(in the rows, 128 means zero)
Rotation paths and how fast each direction turns (degrees a step)
Each turn is a multiple of 5 degrees from 10 to 175, or 0.
Each row of a path follows its step; steps can be skipped.
Rotation 1:
step 1: [139 120 132 134 122 124 129 136 141 125 125 129 116 133 126 120 122 133
 132 126 132 122 118 129 123 120 126 136 129 119 117 135 123 141 125 133
 123 129 125 123 121 128 133 139 134 122 118 135 127 116 136 132 122 123
 133 133 124 115]
step 4: [131 127 128 134 139 129 126 121 134 132 137 132 118 126 116 130 119 117
 134 125 139 121 130 113 111 120 136 134 133 124 117 127 127 135 126 122
 129 124 134 120 131 123 125 136 137 133 126 123 125 134 133 130 128 127
 125 123 121 115]
step 5: [123 129 129 137 119 120 127 129 140 126 138 132 129 136 134 123 124 131
 130 121 131 124 123 136 122 132 147 124 138 128 123 120 134 133 119 121
 136 123 122 127 121 114 115 131 134 128 136 128 128 121 117 130 133 125
 128 119 120 122]
step 6: [122 117 129 131 136 128 126 136 137 131 122 138 120 113 128 118 121 129
 127 123 125 130 110 135 127 125 137 125 128 121 124 143 139 128 128 137
 133 127 124 121 119 130 126 122 125 124 132 123 123 124 123 123 125 123
 130 123 114 121]
step 8: [133 129 124 147 137 121 122 136 141 126 116 128 138 133 131 121 127 133
 134 115 134 118 129 127 124 124 127 128 122 120 125 113 128 136 128 125
 122 132 122 135 123 128 127 132 135 123 124 129 124 116 123 121 125 136
 134 123 130 115]
step 11: [122 121 126 138 128 125 117 123 141 126 136 139 132 119 127 130 116 128
 133 118 127 121 133 121 125 129 132 130 128 122 123 131 134 131 117 126
 125 120 131 132 126 119 123 130 128 137 125 111 123 125 111 114 120 125
 126 130 124 124]
step 12: [119 116 123 127 141 134 129 130 125 123 131 134 133 122 131 133 114 128
 132 120 127 121 125 142 120 140 129 131 129 124 120 130 130 128 127 136
 137 126 118 122 121 126 115 135 134 123 135 127 126 113 118 129 144 129
 128 125 127 126]
step 18: [130 120 123 123 129 124 119 130 139 116 131 131 129 128 133 120 126 122
 126 123 118 125 129 139 126 145 140 122 128 126 129 134 134 134 124 123
 136 120 126 126 118 117 119 129 124 118 131 119 129 116 124 123 123 120
 127 128 116 135]
Speeds:
[129 129 126 125 128 130 129 130 133 127 128 127 128 125 131 125 130 129
 126 128 128 128 123 128 130 127 125 128 127 127 130 127 126 131 129 128
 127 129 125 125 127 130 128 128 131 129 127 129 127 128 126 129 129 129
 128 127 131 129] => 55
[127 129 127 129 130 127 129 130 126 130 128 127 130 127 127 128 124 126
 128 125 126 128 129 125 130 129 131 127 127 125 129 130 125 126 128 129
 125 128 128 130 129 129 129 130 131 130 130 128 125 128 128 127 130 128
 128 128 131 130] => 85
[129 127 128 125 126 128 127 127 128 125 131 127 125 128 128 130 129 126
 126 127 124 127 132 129 130 127 126 127 127 130 127 129 124 127 127 129
 127 127 128 127 128 127 130 132 127 124 127 127 129 126 127 131 127 128
 128 129 128 129] => 20
[125 128 126 128 129 127 130 129 126 127 128 129 131 130 131 127 130 126
 126 131 127 127 127 126 126 131 128 128 130 130 127 125 125 128 130 128
 130 127 131 125 130 126 128 129 129 129 130 129 127 125 129 130 131 131
 127 129 125 129] => 140
Rotation 2:
step 0: [132 135 143 129 118 125 116 124 134 128 121 135 134 130 125 137 113 131
 123 143 129 124 129 124 133 128 128 121 125 134 130 130 131 110 133 135
 129 137 123 127 119 133 134 121 136 126 121 122 126 121 125 135 140 134
 125 125 132 126]
step 3: [127 126 115 139 119 123 132 127 134 124 118 136 126 132 127 121 130 135
 115 138 129 130 131 127 136 129 132 125 131 131 126 122 139 121 130 135
 136 135 119 144 119 127 118 129 133 119 119 136 136 116 130 122 133 125
 119 124 124 131]
step 7: [133 128 125 133 128 145 121 133 132 117 117 126 127 124 131 127 117 123
 120 111 125 123 130 135 121 122 129 142 122 137 137 126 122 127 138 124
 123 125 126 132 129 128 135 135 115 127 133 133 133 125 123 123 139 122
 134 136 131 121]
step 15: [131 133 123 133 127 129 140 124 120 128 127 128 130 122 134 119 130 116
 124 128 120 129 135 134 123 120 129 140 123 106 134 120 124 129 114 126
 129 128 135 136 128 132 126 134 119 121 137 122 136 112 124 125 125 126
 133 133 134 127]
step 16: [139 134 130 121 119 120 123 123 122 133 124 116 122 133 129 135 124 135
 127 133 128 124 116 144 135 114 126 136 132 135 134 122 127 131 133 125
 122 121 118 119 131 131 139 127 127 121 119 135 131 116 134 132 132 122
 122 131 134 130]
step 17: [120 134 128 127 120 134 116 134 132 138 125 135 142 127 119 126 141 120
 118 125 118 133 128 127 132 125 120 117 115 126 120 122 129 131 128 116
 142 126 127 113 124 131 126 128 120 124 130 126 127 126 129 127 132 122
 119 123 131 126]
step 18: [128 126 145 127 133 135 137 127 126 118 131 126 129 115 136 117 123 123
 130 122 123 114 125 133 123 114 122 124 128 114 137 124 128 130 125 125
 129 136 125 117 129 131 139 133 138 126 125 126 126 131 118 129 132 131
 131 133 125 115]
step 20: [114 133 130 135 128 135 125 121 121 137 127 133 127 131 131 131 127 134
 128 122 123 125 136 124 134 137 108 121 125 133 137 116 120 125 130 113
 125 135 123 130 123 140 123 120 131 130 130 128 130 128 119 112 122 130
 117 128 129 128]
Speeds:
[125 127 126 128 130 131 126 130 129 130 126 125 127 125 131 132 132 127
 127 127 127 126 128 129 130 127 129 127 129 127 127 130 126 128 123 130
 128 131 130 128 127 128 130 127 129 128 129 131 126 129 127 128 129 129
 129 127 129 129] => 110
[128 126 128 126 131 125 127 128 127 128 131 129 128 132 130 130 127 125
 127 127 126 126 125 132 125 130 126 128 128 127 128 126 130 128 128 128
 126 129 126 127 125 128 129 129 130 129 129 129 129 128 124 127 125 129
 130 126 128 129] => 155
[126 129 126 127 130 127 129 125 125 127 131 126 128 128 128 125 129 129
 129 128 126 128 125 127 129 128 125 126 129 130 129 126 126 128 126 125
 130 130 132 124 127 129 128 129 128 128 127 127 127 128 131 128 128 129
 129 130 131 129] => 10
[130 124 129 126 127 129 128 128 126 127 129 129 129 129 129 126 124 131
 124 131 128 127 131 130 130 128 129 131 131 127 128 128 127 128 126 129
 129 127 129 127 126 129 126 129 130 128 128 131 125 127 128 129 129 129
 129 127 130 128] => 115
[127 127 130 126 127 127 129 129 128 127 131 129 129 129 128 126 128 128
 129 128 129 126 127 126 130 128 127 128 126 128 126 132 131 132 125 132
 131 129 129 126 128 129 129 128 127 129 129 124 127 129 125 130 127 128
 129 132 125 127] => 85
[128 128 128 126 130 128 131 127 127 129 125 128 127 130 125 128 128 127
 131 131 130 129 128 126 130 130 130 128 128 129 128 128 125 129 124 128
 127 131 129 130 126 125 125 130 128 129 124 128 129 127 126 129 130 127
 130 128 125 131] => 35
